Some points, one per row:
[ -59.  -21.  -32.   39.    4.  -10.  -31.   55.  -36.  -37.    0.   25.  -24.  -28.   46.  -89. -111.    0.   -1.  -37.   32.  -90.  -82.  -75.]
[  6. -21. -34. -25. -24.  23.  63.  14. -10.   9. -22. -26.  18. -59. -35.  45.  55. -30.  14.  13. -38.  96.  61.  26.]
[ -36.  -27.   -3. -117.  -40.  -33.   13.  -34.   14.   20.  -21.  -33.   13.    9.   40.  127.   46.  -42.   32.  -60.  -67.   83.   24.   40.]
[ -53.  -15.  -95.   38.   59.   59.   65.   47.   55.   85.   38. -109.  -40.  -29.    7. -126.  -27.  -39.   23.  -13.   52.    9.  -66.  -48.]
[ 20.  13. -25. -21. -17.  40. -45. -61. -52.  -3. -45.  23.  -1.  25.  16. -60.  66.  32. -33.  31.  14. -33.   9.  24.]
[ -23.    6.  -66.    8.  -52.   26.   58.  -49.  -10.   14.    8. -116.  -14.  -19.   33.  -49.   88.    3.  -42.  -27.   25.  111.   21.   25.]
[ -65.  -56.  -47.   63.   27.    4.   32.   33.    2.   43.   81.  -98. -123.  -39.  -21.  -64.  -41.  -37.   28.  -29.   -7.  -30.  -71.  -96.]
[ 36. -24.  47. -65. -52.   6. -47.  13. -13. -30. -48.  68.  51.   8. -26.  40.  49.  -2.  12. -10. -21.  66.  11.  28.]
[ -3.  89.  13.  49.   9.  13.  44.  36.  83. -50.  -5. -36.   6. -58. -61. -14.  12. -26. -42. -66.  10. -25. -32.  -2.]
[-27.  -4. -50.   7.  18. -60. -16.  -1.  33. -13. -25.  46. -65.  11.  17. -78. -39. -12.   6.  -3.  20. -13.  -3. -34.]
[ -1.  -2. -32.  48. -70. -35.  34.   8. -88.  47.  29. -47.  -2.  45. -85. -13. -17.  30.  17.  18. -37.  64.  50. -20.]
[ 46.  23.  20. -59. -84.  -6. -23.  -2.  -4.  12. -48.  -7.  56.  22.   9.  37.  44.  -2. -23.  50.   0.  -3.  27.  76.]
Then 16 other points, each followed by its number:
[ -25.    6.   73.  -40.   13.  -39.  -54.  -35.    6.   -6.   63.  -69.  -53.   38.   30.  -77. -101.   31.   69.   25.   36. -120.  -31.   48.] 0
[ 52. -12.  27. -15.  -9. -27. -20.   4.   5. -37.  10.  25.  58.  17. -45. 125.  48. -18.  -2.  22. -29.  53.  33.  38.] 1
[ 18. -41.  24. -30.  36. -94.  34. -24.  21.  36.  28. -68.   8. -12. -55. -36. -61.   3.  18.  59.  33. -28. -51. -23.] 2
[-83. -13. -49.  66. -12.   4. -17. -35.  11.  21.  32. -33. -26.  -5.  15. -92.  26.  24.  -6. -33. -25.  -1.  -9. -34.] 3
[ 27.  41. -32. -30. -60. -24. -30. -17. -61. -13.  -4.  -1. -33.  70.  16. -16. -27.  20.  43.  76.  -8. -40.  23. -15.] 4
[ 53.  61.  95. -10. -61.   6. -48. -53.  22. -25.   3.  82.  45.  12.  66.  -5.  23.  14. -22. -50. -17.  17.  -6.  30.] 5
[ 45.  55.  50.   4. -45.  10. -33. -23.  23. -83. -19.  23.  48. -22. -31. -45.  17.  -3. -26. -40.  13.  -3.  17.   6.] 6
[ -62.  -96.   17.   41.   46.  -48.  -11.  -16.  -39.  -28.    6.   -7.  -37.  -37.   10.  -96. -126.   15.   56.  -19.   27. -117.  -63.  -95.] 7
[  4.  23.   0.  76. -33. -27.  20.  44. -98.  39. -14. -73. -42.  37. -65. -34. -34.  39.   2.  11.  57.   1.  33. -55.] 8
[ -68.  -16.  -60.   63.    9.   58.   80.  -20.   49.  -17.   -2.  -32.  -46.    3.  -13.   -9.   29.  -36. -122.  -32.  -30.   25.  -24.  -19.] 9
[ -6. -13.  48. -23.  10.  51. -24. -62.  20. -25.  35.  95.  77. -16.  42.  45. -35. -60. -15.   2.  37.  16.  17.  28.] 10
[ 52.  32.  54.  22.  46.  -4. -48.  -9.  22. -53.  -2.  85.  20. -12.  38.   9.  23.  51. -19.  36.  38.  -7.  14.  -1.] 11
[ 48.   0.  46. -64. -38.  48. -61. -52.  -1. -41. -64. 127. 106.  35.  61.  53.  -7.  36. -48.  39.  13.   1.  49.  52.] 12
[-53. -48.  33. -14.  43. -13.  31.   9.  25. -17.  22. -22. -56.   3.  36. -66. -54.  70.  30.   0.  23. -80. -23. -55.] 13
[ -19.   46.   51.   31.    3.    6.   62.  -19.   -6.  -45.  -15.   -4.   19.   34.   25.   19.   37.   16.   35. -110.   11.  -53.  -40.   36.] 14
[ -5.  16.  38.  56.   9. -17. -19.  -2. -11.  -8. -20. -18. -21. -38.  18. -80. -71.  31. -14.  37.  -3. -49. -43. -45.] 15
Which of these numbered points is nearest to each point below, looking only along the 7 directions in which the first points spread most? Its number follows each.
[-11. -25. -50. -29.  58.  -8.  15.   4.  39.  63. -11.   6. -30.  20.  -9.  47. -84. -17. -12. -31.  19.  26.   9. -32.] > 2
[ 18.  19.  24. -33. -35. -44. -32. -31. -41.  76. -24.  12.  95.  15.  -9. 117. 122.  35. -41. -14. -70. 122.  47.  34.] > 1
[ 63.   3.   9. -24. -36. -69. -36.   0.   5. -25. -15.  38.  69. -15. -31.  79.   6. -27.  11.  38.  -8.  26.  68. 104.] > 1
[  18.   34.   71.  -50.   -7.  -42.  -27.   -9.   -2. -124.    2.   68.   50.  -16.   42.    3.  -32.  -17.  -18.   13.   71.  -18.  -25.   62.] > 5
[-50.  27.  32.  35.  16.  -2.  62.  17. -38.   4.  17.  13. -51.   6.   5. -73. -88. -66.  26. -14. -34. -37. -59. -70.] > 13
[ 16.  -8.  43. -35.  -8.  -3. -75. -67.  77.  -2. -36.  79.  27.  13.  42.  40.  36.  32.  26.   8.  12. -34.  14.  61.] > 10
[  47.   35.  -11.  -46.  -41.  -21. -104.  -73.   60.  -89.  -22.  108.   56.   35.   10.   20.   13.   41.   25.   10.   28.  -17.   15.   14.] > 5
[ -38.   -9.  -67.  117.   60.    1.   89.   88.   15.   65.   72. -127.  -60.  -36.  -32.  -92.    1.   25.    3.  -59.   10.  -78.  -97.  -32.] > 3
[ -54.  -56.  -34.   21.   26.  -50.   -7.   34.  -34.  -50.  -78.  -18.  -45.   16.   38. -112. -127.   -1.  -11.   12.   23.  -62.  -23.  -86.] > 7
[  9. -13.   8. -84.  -9.   7. -41.  33.  16.  23. -17.  43.  37.  68. -45. 127.  80.  -9. -62.  -5.  -3.  91.  -5.  82.] > 1
[ 35. -13.  -8. -53.  22.   0. -17.   7. -70. -42.   8. 102. 127.  12.  28.  83.  61. -48. -18.  12.   7.  50.  13.  34.] > 10
[ -33.   47.   63.   69.    9.   28.   11.  -15.  -48.  -18.   78.   -3.  -56.   35.   -8. -119.  -94.   46.   44.   15.   58.  -43.  -74.  -29.] > 15
[  24.    6.   20.   24.   46.   -6.  -55.   -1.    9.   13.   31.   43.  -35.   13.   24. -107.  -59.   48.   37.   42.   24.  -98.  -10.  -53.] > 15
